A: 3 groups of rows, each row roughly a mix of its group's hidden directions
A (101 x 10)
[[  7  -3 -18 -16  14 -17  10   4  11   0]
 [ -7  11  17   6  -3 -10  -4 -16 -23  -1]
 [  1  -7  23  17  -6   3  -6 -14 -14  -6]
 [ -4  -9 -26 -19 -14  -1   1   0   4   5]
 [  0  -1 -27 -20   3  -5  11  -6   9   3]
 [ 10   2 -15 -29   6  -4   9   5   8  -2]
 [ -4   2 -21 -17  -5  -3  11 -21  -2   0]
 [ -3   2   3  31   3   9  -5 -14  -4   7]
 [-13 -13  14  17 -13 -12 -11   9   2   1]
 [  6  -5  -6  -6   6 -11  -9  20  17  18]
 [ -9   8  10   5  -4  -6   3 -26 -20  -2]
 [  0  -8 -10  -9   7 -14  -6  18  13  19]
 [  3   9 -14 -10  18 -11  18  -1  12  -8]
 [ -3  11   3  -6   3 -14   8 -26 -16  -5]
 [  8 -14 -14  -2   0  10   2  21  20   4]
 [-12 -15   4  14 -23  12 -13  -1  -3   1]
 [ -3  -7 -14  -9   4  -3  30   7   8   4]
 [-13  -6   6  12 -25   7  -2  -3 -17   2]
 [ -8   1 -12   0   4 -18   4  21  18   5]
 [ -7  -3  16  16 -17  18 -11  -4  -6  -3]
 [ 14 -12  24  17  -4   6  -2  11  -3  -5]
 [  5   8 -11 -16  21 -16   9  -3  10  -5]
 [  8   3  12   5   2 -24  -4  18  15  -1]
 [  0  16   9  -1 -10  24  -2  -6 -10 -15]
 [ -7  -1  19  -6  -9   2   2 -11 -20 -19]
 [  0   3  12  23  -2  -4 -17  14   8  14]
 [  7  -3   7  30 -17   6  -5   6  -5   4]
 [ -2  -3  15  11 -22  14  -5  -8 -15   0]
 [  1   2  14  31   5 -11  -1  -8   1  -3]
 [-12  -1   6  -8  -6   9   7 -17 -22 -15]
 [ -3  -1 -23   0   5  25  15  -2   2  -1]
 [ 14 -15 -17  -9  -3   6   8  16  15   3]
 [  6   1 -31   5   1  -3  13  -8   9   5]
 [-10   1  15  14 -17  16 -12  -7 -10  -2]
 [  4  -8  -2   1  -6 -20   1  23  19   2]
 [ -9 -13  13  21  -6 -11   1 -13 -15   1]
 [-14  -7 -10  26 -12   6   4  -8  -7   8]
 [ -6   4  22   2   3 -11 -18  15  12  -6]
 [  4  18 -11 -17  14  -3  12  -3   9 -14]
 [  0  -2  23  11  -9  -9 -22   0  -9   1]
 [ 23  22  11 -10  11  -7   1   3   1  -3]
 [ 13  -4  28  16   2   3  -1   5  -4  -9]
 [ -1  -9  20   6 -12 -13  -1 -12 -21  -1]
 [  8  15   1   0  26  12 -10   2  14  -1]
 [-11   3  10  29  -9  -4   4 -10  -9  -7]
 [ 26  13 -13   9   3   2   1   5  13  10]
 [ -7   2   8  33  -6   2  -9   3   2   7]
 [ 11  -2  -5   7   1 -29  18  -1   3   5]
 [ -4   0 -29 -18   1  -6   7  -2   6   9]
 [  1   2   4 -18   5  11   5 -21 -19  -9]
 [  7  -4  15  -5  13  13 -21   8   3  14]
 [  0  -2 -28 -19   3  -3   9  -4  11   3]
 [  0   3  27   9  -7   0 -19   3 -11  -6]
 [  0   3  11  16  -2  -9 -17  19  10  15]
 [  4  11   7  -4   3  13   4 -24 -18 -11]
 [ -2   5 -13 -14  12   7  23 -10  -8 -11]
 [-12  11  17   7  -1  -7  -5 -20 -18  -5]
 [  7  -9 -14  25 -11  -6  10   5   8  11]
 [  2   1  11 -10  -1 -22 -22   3  10   7]
 [  4  -9   0   0  -3  13 -12  25  18  -5]
 [ 13   8 -10 -13  20  -1  11  10  16  -1]
 [  2 -20  -2  10  -5  10  -7  20  17  -1]
 [  4  10 -17 -21  15 -11  10  -5   8  -3]
 [ -9  -7  -2   4 -18   1  10 -15 -23  -7]
 [ -1  -2 -15 -31   7  -8   9   5   3   1]
 [  0   0  27   6  -4  -7 -22   2  -9  -1]
 [ -2   7 -13 -10  20 -23   9  -5   1   3]
 [ -4  -6  21  11 -13  13 -18   8  -8   4]
 [-15  -9  -3   6   1 -17  -8  18   7  18]
 [  6   2 -18   2  -4  -3  24 -16 -13  -4]
 [-23  -5   6 -20   2  12   9   6  -1 -12]
 [ -1   2  29   8   3   2 -18  12  -1  -4]
 [  6   3 -15 -17  19 -11   7   2  17  -6]
 [ 11   0 -17 -28  -1   3  14  -2   2  -6]
 [  2   0 -16 -17  13 -18  15  -5  10   3]
 [  5 -15   0   9 -30  -3   0   8  -1   9]
 [  2  -2  22  10 -17  -3   3  -7 -12 -17]
 [ -3  -7  14  24 -16   8  -8  -6 -10   1]
 [  0  -6   6  32  -9  -6   3 -13  -6   2]
 [-13  10  17  12  -4  -1  -7 -18 -17  -3]
 [  5   0 -18  -9  20 -14  10   9  14   5]
 [  1   2 -24 -14  -2   0  22 -12  -3  -1]
 [  0  -2  13  -6   8 -21 -17  11  16   6]
 [ -8   3  16  14 -15  21 -11  -4  -8  -2]
 [ 15  -2 -21   7  18  -6  13  -4   8  10]
 [ 19   0   3   6   3  -7   6 -17 -23   5]
 [  4  10 -12 -16  12   8  25  -2   1  -8]
 [ -9   3  19  13 -14  15 -16   0  -8  -4]
 [ -4  -2 -15 -11  14  19  17   9  12   1]
 [ 13   0  -5  25  -3 -15  19   1  -2   2]
 [  7  -4 -21  10  -2  -4  27  -2   2   5]
 [ 16   1  17  12  -5  -9 -21   0  -6  11]
 [ -1  -4 -17 -29   4   6   3  11   8   1]
 [ -1   1  24  13 -13   8 -13   5 -13  -4]
 [-11  -3  17  17 -16   7 -14  -4 -14   0]
 [  1   5  25   7 -11 -10 -16  -2 -13  -7]
 [ 10   1 -17 -15  18 -13  13   4  12   1]
 [ -6 -12  -6   5  14 -21  -3   8   9  18]
 [ 10  -3  -1  21  -7  11  -8  14  20   2]
 [  7  12  -7 -22  24  -6   1   0   6   3]
 [  5  10  -6   6   7 -13  -6  19  20  14]]

one row of each group, then the others: which group is each in?
[  4  -1 -22  -4  10  22  16  -1   4   4]
E
[  3  10  -1 -12   2 -11  14 -25 -14  -4]
H
[  0  -4  20   6 -15  -7   5 -12 -17 -15]
B

[-11  -3 -11  28  -2   0  -2  -1   2  18]
B
[  4  -3  27  18  -1   7 -10   9  -1  -8]
H
[ 6 10 19 20 -7 14 -8 -9 -8 -7]
B
[ -5   7   9  -8   9  13  -1 -21 -20  -9]
B
[ -2 -13  -1 -15  -6  16   5 -17 -17  -9]
B
[ -8  -5   5  16 -19  13  -9   7 -12  15]
H
[ -3  -4   9   6  -6 -13 -28   7  13   7]
E
[  5 -14   2   1  -9   6   7 -24 -20  -1]
B
